Named moves (each a turn or a mirror), then the moves between two rows, first move first; the first pair answered
tife (before -> after):
[ -3.9  10.0  -1.8  -0.3 -10.2   4.7   9.0 -15.3  -0.9 -12.1  25.6  11.6
 -22.5  -1.8 -12.9  13.1  12.4  -9.1  -1.4  -1.1  13.9  -1.2]  ->  [ -0.9   9.0  -4.6  -3.9 -15.4   8.1   6.6 -14.7   0.6 -10.5  23.5   7.1
 -20.2  -6.3 -10.6  18.3  10.3   2.2   1.5  -4.7  17.7   3.9]
[ -3.9  -1.1  11.8   9.4  11.4 -10.2  -4.6 -24.4   4.7  10.2  21.0 -10.4
  -7.1  -4.9   2.7 -18.4  19.8  -7.8   0.8  -8.8   0.9  -2.2]  ->  [  2.3  -5.1   7.5   3.0  -2.3   1.1  -7.4 -23.6   7.7  10.3  13.0 -18.0
   1.7 -12.8   5.9  -5.8  13.3  16.9   8.8 -17.0  10.0   9.2]
[  3.0  11.6 -36.2   8.7  14.6 -14.1 -13.5  -4.2   4.8   7.9 -28.9 -31.1
   1.5   8.2   4.6  -8.4   5.6 -12.9   4.9 -12.4  11.2  -9.2]  ->  [  4.6  10.7 -35.5   8.0  13.2 -13.1 -13.2  -4.5   3.6   8.6 -29.7 -31.9
   3.0   7.4   5.3  -6.2   4.3 -11.0   6.7 -12.2  13.2  -7.7]
[-12.6   5.1 -12.6  -6.4 -18.2  -5.5   3.8   7.4  -5.0  -3.7   7.9   9.3
 -18.4   0.3  14.1  -7.5  11.9   3.4   4.9 -20.5  -0.7   2.1]  ->  [-14.5   5.5 -12.8  -5.6 -17.1  -6.5   4.6   7.2  -5.3  -3.8   8.1   9.4
 -18.9   1.0  14.4  -9.4  11.9   0.2   3.8 -20.5  -3.1   0.0]
Dafe (before -> after):
[-20.4   2.4   2.9  -4.3   3.1  -6.8  -6.7 -11.5 -15.8   9.4  14.2  17.0
 -17.5  -8.3 -23.8   0.2  17.6   2.1  18.3  -8.5  -1.0  -2.6]  ->  [-12.4   3.1  -2.4   4.3 -10.4  -5.7 -10.4 -13.8  -5.8  10.6   4.8  -2.0
 -10.6 -16.1  -7.6   9.8  13.6  24.7  22.5 -22.7   8.2   9.9]
[ 10.8 -10.4 -10.1  10.4 -16.5   5.5  -6.4  -8.1  -4.4  -1.5 -12.3 -11.3
  11.2  17.9 -13.3  -9.5  -7.2  -6.1   0.7   0.2  -7.3  -4.1]  ->  [ 14.0 -12.3  -0.4  11.0 -15.7  11.5  -5.7  -4.0  -1.3  -5.7  -9.4  -9.6
  13.8  12.6 -11.8  -9.6 -13.5  -0.5  -1.8   0.2 -13.3  -0.5]
[  0.8   9.2  10.0   7.7   6.1 -13.1   6.0 -30.5   4.7   7.8  24.5  21.7
 -20.2  17.8  -4.6  -1.5  21.6 -24.5   4.0   1.6  -2.6  -1.6]  ->  [  6.9   9.8  -1.7  19.0 -15.3 -16.7  -0.7 -34.0  15.1  11.7   6.5  -8.0
 -12.4   9.8  14.0   9.9  17.4   2.9  10.9 -18.2  15.5  12.5]
[ -3.8  20.2   2.5  19.7 -18.7  -8.5   9.6 -12.1   9.5 -24.2   1.1  -0.4
  12.6 -10.6  17.6   1.7  -5.2  14.8  -4.5  -0.5   3.6  10.1]  ->  [-10.4  19.2  11.1  12.1  -2.1  -7.9  13.6  -7.6  -0.2 -27.4  13.6  22.5
   5.4  -2.7   1.8  -8.2  -2.5  -7.1  -8.4  17.3  -9.9  -1.8]
geviv (before -> after):
[ -9.7   6.9  -1.8  15.0   4.2 -21.2  11.1  -6.1  -1.5  -8.1  -1.5 -11.5
 -11.5   8.0 -11.6  -3.7  -5.8   3.3   3.7  -9.5  -1.0  18.5]  ->  [ -9.4   5.0 -10.3   9.8   5.0 -21.6   6.7  -4.7  -2.7  -5.2  -6.4 -14.6
 -10.1  12.1 -14.4  -3.3  -5.6   0.0   7.0  -9.2   1.2  14.6]
[ 15.1 -15.3  24.0 -19.4 -20.7  10.7 -38.9  18.6  -3.1  -2.7 -14.0  11.9
  12.5 -17.8 -20.1  -5.7  -3.3  25.1 -14.7  14.4 -18.3  12.8]  ->  [ 15.1  -8.5  35.1  -7.4 -24.5   8.4 -29.7  15.3   0.1  -6.5  -1.3  13.2
   5.7 -23.6 -10.3  -6.0   1.8  32.5 -16.7   9.8 -17.4  26.0]
[  5.9  -4.6  -1.9   5.4  -4.0   6.3  -4.1   7.0   8.9  -0.7 -13.3 -13.4
  15.7  -3.6  10.4   2.6  -9.2   6.6  -3.5  -4.2  -6.6  -0.8]  ->  [  5.6  -4.5   1.3   7.8  -4.2   7.1  -1.2   6.1  10.3  -1.5 -10.8 -12.9
  14.1  -5.1  10.9   1.8  -8.8   7.7  -4.5  -4.5  -7.0   2.7]
[  5.9  -1.9  33.1  11.7   8.7  13.3  -2.8  11.4   8.3 -12.4  20.2   5.9
  10.9 -10.6   6.1  -1.7 -14.5   3.6  -9.2   4.1 -20.8   4.4]  ->  [  3.9   6.6  30.9  24.2   2.1   2.9   4.6   1.3   9.5 -11.6  23.5   1.6
   0.4 -12.9  15.4  -1.8  -0.6   7.3  -7.3  -4.7 -12.5  12.8]
samul (before -> after):
[  0.1  -0.6  -9.4   9.1  -2.9  -4.4   0.9  -3.2   6.4   8.4  -2.4 -14.3
  -0.7  -0.2   7.0  -2.3   9.9   5.3  -6.1  -6.8  -0.8   6.4]  ->  [ -1.3  -1.4  -9.6   7.8  -5.5  -4.9  -0.3  -3.1   6.7   7.9  -3.7 -15.0
  -0.4   1.3   4.8  -0.2  10.2   5.6  -4.4  -6.0   1.2   6.7]
[ -8.5  -2.7 -24.4 -21.4  -2.2  -6.9 -13.5  -5.2 -11.4   8.8 -15.4  -0.1
   0.2  14.2 -14.0   1.4   3.3   7.2  10.2   2.7  15.8 -16.1]  ->  [-11.7   3.7 -19.0 -17.1   1.8 -11.5  -4.5 -12.3 -16.3   6.7  -1.9  10.6
 -12.2  13.7 -17.1  -4.0  14.3  -2.4   9.5   5.7  16.3 -13.1]
[  6.0  -0.3   5.9   1.7 -15.5  -5.4   4.6   6.1  20.2  -0.9 -19.7 -11.6
   2.5   3.3  17.9  -2.4 -14.0 -18.7  -7.6   6.9  -0.3  -5.0]  ->  [  4.9  -3.0  -2.0  -6.1 -20.1  -5.9   2.5   4.6  17.1   1.2 -24.7 -12.1
   3.4   5.7  13.1   0.5 -11.8 -18.0  -4.1   7.1   4.0  -8.9]
[  2.7   4.7  -9.2  -9.0  -2.9 -12.7  -3.7 -12.2   6.8 -11.7   1.3   1.3
  -6.7   3.4 -20.1  -4.0   9.9 -10.9  -9.6   2.1   3.3  -3.0]  ->  [  4.0   7.8  -1.9  -3.8  -0.1 -12.5   0.0 -11.2   7.4 -14.8   7.2   2.2
  -7.9   1.2 -16.5  -6.7  12.3 -11.5 -13.1   3.2  -0.3  -1.9]
Pairs:
Between the rows of a pair lie two moves.
[-10.6  -0.2 -16.2  -3.4 -23.6  -4.7  -6.2 -18.4  -9.3   7.1 -16.2 -14.9
 -17.7  -0.1  -5.0  16.5  19.8   8.7  22.9  -5.1  22.9   4.3]  ->  [-10.2   2.7  39.8  14.3   9.2   6.7   5.9  -2.3  -2.9 -14.0  18.9  11.2
 -16.4  -3.8  -0.8  -8.8   2.1 -17.2  -4.2  15.8 -20.8  -4.2]
Dafe, tife
[ -4.7  -8.9   8.9 -14.7   2.7  15.4   0.5   6.5  -6.9  -4.7  13.4  19.6
  -8.6   1.5 -20.0  -4.9  -3.6 -10.6   0.3  10.6 -17.5  -7.5]  ->  [ -1.6  -7.6  18.3  -6.8   4.4  18.1  -0.6  10.8  -1.5  -9.0  13.3  13.8
  -3.4  -3.3 -10.7  -7.0  -9.7  -8.0  -5.7   8.4 -23.0  -5.7]
samul, samul
[-11.7 -21.1 -29.8 -18.5  15.6   1.1 -18.1   9.7  -9.1  19.3 -15.6  -6.5
  -7.9  12.2  -1.8  -2.6  -4.0 -20.8  12.4  -4.3   8.5 -13.3]  ->  [-11.5 -24.0 -15.0 -27.1  21.0  10.1 -14.8  15.1 -11.7  14.8  -2.7  10.0
  -7.6  10.2  -9.5  -3.5  -9.0 -22.0  10.4   5.6  -0.5 -12.9]
geviv, samul
[ -6.3   1.4  11.0  -6.1  11.8   0.5   7.3   0.7  -6.1  -0.5  17.8  16.4
 -10.9   0.9  -6.3 -10.2   4.6 -14.0  -0.4   9.0  -9.2  -6.4]  ->  [ -7.7   6.2   8.2  -0.3   9.9  -5.1  10.7  -3.9  -5.7   0.9  19.7  13.9
 -14.4   2.7  -2.2  -9.4  12.3 -12.4  -0.5   5.3  -5.1  -1.7]
geviv, geviv
[  3.7   6.4 -14.7  13.2  -9.5 -28.6  11.7 -10.9   2.3  -1.0 -10.4   0.0
   1.0   2.0  13.4  18.5  13.3   1.2  12.4 -16.5  11.4  10.9]  ->  [  0.4   5.5 -21.7   5.9  -4.4 -31.9   9.0 -11.8  -3.5   0.7 -12.4   6.3
  -1.0   8.8   4.1  16.2  17.2  -9.5  13.7 -11.2  10.7   3.1]
geviv, samul
[ -0.1  -9.2  -9.1  -7.0  -1.2   6.3  15.4  -4.9  -3.0   8.7  17.9  13.2
 -14.5   8.0 -19.2   9.9  10.3  20.5  10.9   4.4  16.4  -3.6]  ->  [  1.7  -1.8  11.7  11.1   5.8   5.5  22.3  -3.5   3.5   0.5  30.8  13.9
 -15.9   2.0  -7.3   3.5   7.9  17.4   2.2   5.1   5.8   1.8]
samul, samul
[-16.5   7.6 -11.7  -1.8  -1.7   3.5   4.8   6.6 -22.2   0.1 -20.7 -16.9
  17.2   8.7  -2.4   7.4  -5.9 -13.4  13.0  -2.2   3.1  -3.9]  ->  [ -8.3   6.9  11.2   6.3  -5.6  14.2   7.8  12.4 -13.9  -7.0 -10.6 -18.9
  23.2  -4.7   8.4   9.0 -18.3   2.9   8.2  -4.8  -5.4   8.0]
Dafe, geviv
[ -2.5  -0.6 -21.6   1.6  -1.0  -1.2  -7.8  -8.2 -10.7  11.8 -13.3   2.5
   5.3   7.8  -3.2   1.4  14.0  -6.7   7.6  -5.1  11.9  -4.7]  ->  [  6.1  -8.8  -6.0   1.0  -5.6  14.5 -11.5   1.9  -0.9   6.0 -15.9  -2.0
  20.8  -2.7   2.7   5.5  -7.5  13.1   3.4  -6.9   3.1   1.9]
geviv, Dafe
[  1.5 -20.7 -13.1  -8.8  19.8  17.9  -4.7  -7.7  -1.4  -1.3   7.9   7.7
   9.5  -1.1 -17.1  15.6  -8.8   1.2  15.8   7.0  -4.9  -8.4]  ->  [ -2.7 -14.5 -24.5  -7.4  16.1   8.3  -1.6 -15.7  -4.1   1.8   8.7   5.8
   1.1   0.2 -16.6  18.1   4.7   1.3  19.7   1.8   5.2  -4.8]
Dafe, samul
